In the data rows, zero lies at 4.5, halfway between 4 and 5.
Each row has a hidden score. How much does it go up from the first row of each pair to the second? 20 means little or no change, 40 a big rise and 0 a big fall. The score is a weighted sum of the row's numbers plus the product of two more (or one squared), each taken from its middle value.
[5 6 8 2 5 4 6 3 6 6 5 0]
[5 5 5 3 4 5 5 4 5 5 5 3] 27
[4 4 6 2 4 5 5 3 4 5 6 2]
[4 4 6 2 4 6 5 3 4 5 6 2] 21
[4 4 5 3 4 5 4 3 4 5 6 3]
[4 3 5 4 6 3 5 3 4 4 3 4] 17
[3 2 5 3 8 2 7 2 4 3 2 4]
[5 6 7 2 4 4 5 3 6 6 5 1] 10
[5 6 9 0 5 4 6 3 6 6 5 0]
[4 5 7 1 4 4 5 3 5 6 6 0] 20
[4 5 6 3 4 5 4 4 5 5 5 3]
[4 5 5 2 3 5 4 3 5 5 5 3] 19
[4 5 5 3 4 6 4 4 4 5 6 3]
[4 4 5 4 6 4 4 4 5 4 3 5] 24
[4 3 5 4 6 3 5 3 4 4 3 4]
[4 3 5 4 6 4 5 3 4 4 3 4] 21
[5 5 7 4 4 4 5 4 5 5 5 2]
[5 5 8 2 4 4 5 3 6 6 5 1] 23
[4 5 6 2 3 5 5 3 5 5 5 2]
[4 5 5 4 3 5 5 4 5 5 5 4] 25
[4 5 5 4 3 5 5 4 5 5 5 5]
[3 5 4 3 2 6 5 3 4 5 5 5] 24
[3 4 4 5 4 3 7 2 5 5 0 7]
[4 4 3 5 5 3 4 4 4 4 3 6] 11
[3 2 2 5 8 2 5 4 3 3 2 7]
[4 5 6 3 4 5 5 4 5 5 6 3] 18
[4 5 6 3 4 4 5 4 5 5 5 3]
[4 5 6 3 3 5 5 3 5 5 5 3] 21
[3 5 5 2 2 5 5 3 5 5 4 4]
[3 6 5 3 2 5 6 2 5 6 3 5] 38
[4 4 4 4 5 4 5 4 5 4 3 5]
[4 3 4 4 6 4 5 4 4 4 3 6] 24
[4 2 4 5 7 3 5 4 4 4 3 6]
[4 3 4 5 6 4 4 4 4 4 4 6] 18
[5 5 5 3 4 5 4 4 5 5 6 3]
[4 4 7 0 4 7 5 2 4 6 8 0] 17
[3 4 6 0 3 7 4 3 4 5 7 1]
[4 4 4 2 3 6 4 4 4 5 6 4] 23
[4 4 4 3 3 6 4 4 4 5 6 4]
[5 5 4 5 4 4 5 3 5 5 4 5] 17
[4 4 4 5 4 4 5 3 5 5 4 6]
[4 4 3 5 5 4 5 4 4 4 4 6] 14
[4 5 6 2 4 2 6 5 6 6 5 4]
[3 6 6 1 3 0 7 6 6 7 3 6] 24
[4 6 5 3 3 3 5 5 5 6 4 6]
[4 5 5 4 3 3 5 4 5 5 4 5] 13
[4 6 6 4 2 3 7 3 6 6 2 6]
[4 6 6 5 2 4 6 3 6 5 3 5] 16
[5 5 5 5 3 4 6 3 6 5 3 5]
[4 5 5 5 3 4 6 3 5 5 4 5] 20
[4 4 5 6 4 4 7 2 5 5 2 6]
[4 5 5 4 4 3 5 5 5 5 5 5] 21
[4 5 5 4 3 4 5 4 5 5 4 5]
[4 6 6 4 3 4 6 3 6 6 3 5] 27
[4 5 5 5 3 4 6 3 5 5 4 5]
[5 5 4 6 3 3 6 4 5 5 3 6] 18
[4 6 7 7 2 4 9 1 7 7 1 6]
[4 5 6 6 2 4 7 2 6 6 3 6] 11
[5 5 6 6 2 4 9 1 7 7 1 7]
[5 5 4 6 4 4 5 3 5 5 4 6] 13
[3 5 5 2 4 1 7 6 6 7 4 6]
[4 5 5 4 3 3 5 5 5 5 5 5] 13
[3 6 5 4 3 2 6 4 6 6 4 6]
[4 6 5 4 3 2 6 5 6 6 3 6] 15
[3 6 6 5 2 3 8 2 7 7 2 6]
[4 6 6 5 2 4 6 2 6 5 3 5] 3
[5 5 6 6 3 4 7 2 6 6 3 6]
[5 5 6 7 3 4 8 2 6 6 3 6] 17
[5 4 4 7 4 4 6 3 5 5 3 7]
[4 5 5 2 4 2 6 6 6 7 5 6] 28
[4 5 5 3 4 2 6 5 5 7 5 6]
[5 4 4 5 4 3 5 5 5 6 5 6] 17
[6 4 3 7 5 3 4 5 5 4 4 6]
[6 4 4 7 5 2 6 5 6 6 3 7] 24
[5 5 5 7 3 3 7 3 6 6 3 6]
[5 5 5 8 3 3 8 2 6 6 2 7] 21
[5 5 5 7 3 4 7 3 6 5 3 6]
[6 4 3 7 4 3 6 4 5 5 3 7] 21
[4 5 5 3 4 2 5 6 6 6 4 6]
[4 5 5 4 4 2 5 5 5 6 4 6] 18
[5 5 3 6 4 2 5 6 5 5 3 6]
[4 5 5 5 3 3 7 3 6 6 3 6] 27
[4 5 5 5 3 4 6 3 6 5 3 5]
[5 5 5 5 3 4 6 3 5 5 4 5] 16
[5 4 4 6 4 4 5 4 5 5 4 6]
[5 4 4 6 4 4 5 4 5 4 4 6] 22
[5 4 5 4 5 3 5 6 5 6 6 6]
[5 4 4 5 5 3 5 5 5 5 5 5] 10
[6 3 3 6 7 1 5 7 5 7 5 7]
[6 4 2 7 5 2 4 6 5 4 4 6] 13
[5 4 4 6 4 3 4 5 5 5 5 6]
[5 4 4 7 4 3 5 4 5 5 4 6] 17
[5 4 4 7 4 3 6 4 5 5 4 6]
[5 4 4 6 4 4 5 4 5 5 4 6] 23
[6 4 3 7 4 3 5 4 5 5 4 6]
[4 5 4 3 4 2 5 6 5 6 5 6] 28
[4 5 4 4 4 3 5 5 5 5 5 6]
[5 5 4 5 4 3 4 5 5 5 5 5] 15
[4 5 4 4 4 1 6 5 7 7 3 6]
[4 6 5 5 3 3 7 3 6 6 2 6] 17
[4 5 5 5 3 4 5 4 5 5 4 5]
[5 5 4 5 3 4 5 4 5 5 3 5] 15
[7 3 1 9 5 2 5 6 5 4 3 7]
[6 4 3 7 4 3 4 5 5 4 4 6] 11
[5 4 5 4 5 3 5 6 5 6 6 5]
[5 4 4 5 5 3 4 6 5 6 5 6] 19
[6 4 3 6 5 3 4 6 5 4 4 6]
[6 4 3 7 5 2 5 6 6 5 4 7] 23
[5 5 4 6 4 3 5 4 5 5 4 5]
[5 5 4 7 4 3 6 4 6 5 3 6] 23
[6 4 3 9 4 2 8 3 7 6 2 8]
[6 4 3 8 5 3 6 4 6 5 3 7] 19
[6 4 2 7 5 3 5 5 5 4 3 7]
[4 5 5 4 4 3 5 5 5 5 5 5] 17
[4 5 5 3 4 2 5 5 6 6 5 6]
[4 6 5 4 3 3 7 4 6 6 3 6] 14
[4 6 5 5 2 4 6 3 6 5 3 5]
[3 7 7 5 1 3 9 0 7 6 0 6] 36
[4 5 5 5 3 4 6 3 5 5 3 5]
[4 5 4 5 4 4 5 3 5 4 3 6] 21
[4 4 4 5 5 4 5 4 4 4 4 5]
[4 5 9 1 5 2 7 5 6 8 7 2] 27
[4 5 5 4 4 4 5 5 5 5 5 5]
[4 5 5 3 4 2 6 5 6 6 4 6] 25
[4 6 6 3 3 2 7 4 7 6 3 6]
[4 6 6 4 3 3 6 4 6 5 3 6] 18
[4 5 5 5 3 4 5 4 5 5 4 5]
[4 7 8 5 2 4 8 2 7 6 0 6] 31
[4 6 7 5 2 4 7 2 6 6 1 6]
[4 5 5 5 3 4 6 3 5 5 4 5] 4
[3 5 5 3 4 2 5 6 5 6 4 5]
[3 6 5 3 4 2 5 5 6 6 4 6] 26
[4 6 5 4 4 3 4 5 5 5 5 5]
[3 7 6 3 3 1 5 6 7 6 3 6] 31
[4 6 6 4 4 2 5 5 6 5 4 5]
[4 6 5 4 3 3 5 5 6 5 3 6] 23
[4 6 6 5 3 3 5 4 6 5 3 6]
[3 7 5 5 3 3 6 3 6 5 1 6] 29
[6 6 2 4 5 4 3 7 6 4 0 7]
[3 6 5 1 4 1 4 8 6 6 4 6] 29
[4 5 5 4 4 4 4 5 5 5 5 5]
[5 6 5 4 4 3 4 6 6 5 4 6] 22
[5 6 5 4 4 4 3 6 5 5 4 5]
[5 6 5 3 4 4 3 6 6 5 2 5] 23
[5 6 5 4 4 4 4 4 5 4 4 5]
[5 6 5 5 3 4 5 4 6 5 2 6] 26
[4 6 6 5 2 4 7 3 6 5 1 6]
[4 6 6 5 2 3 7 3 6 5 1 6] 19
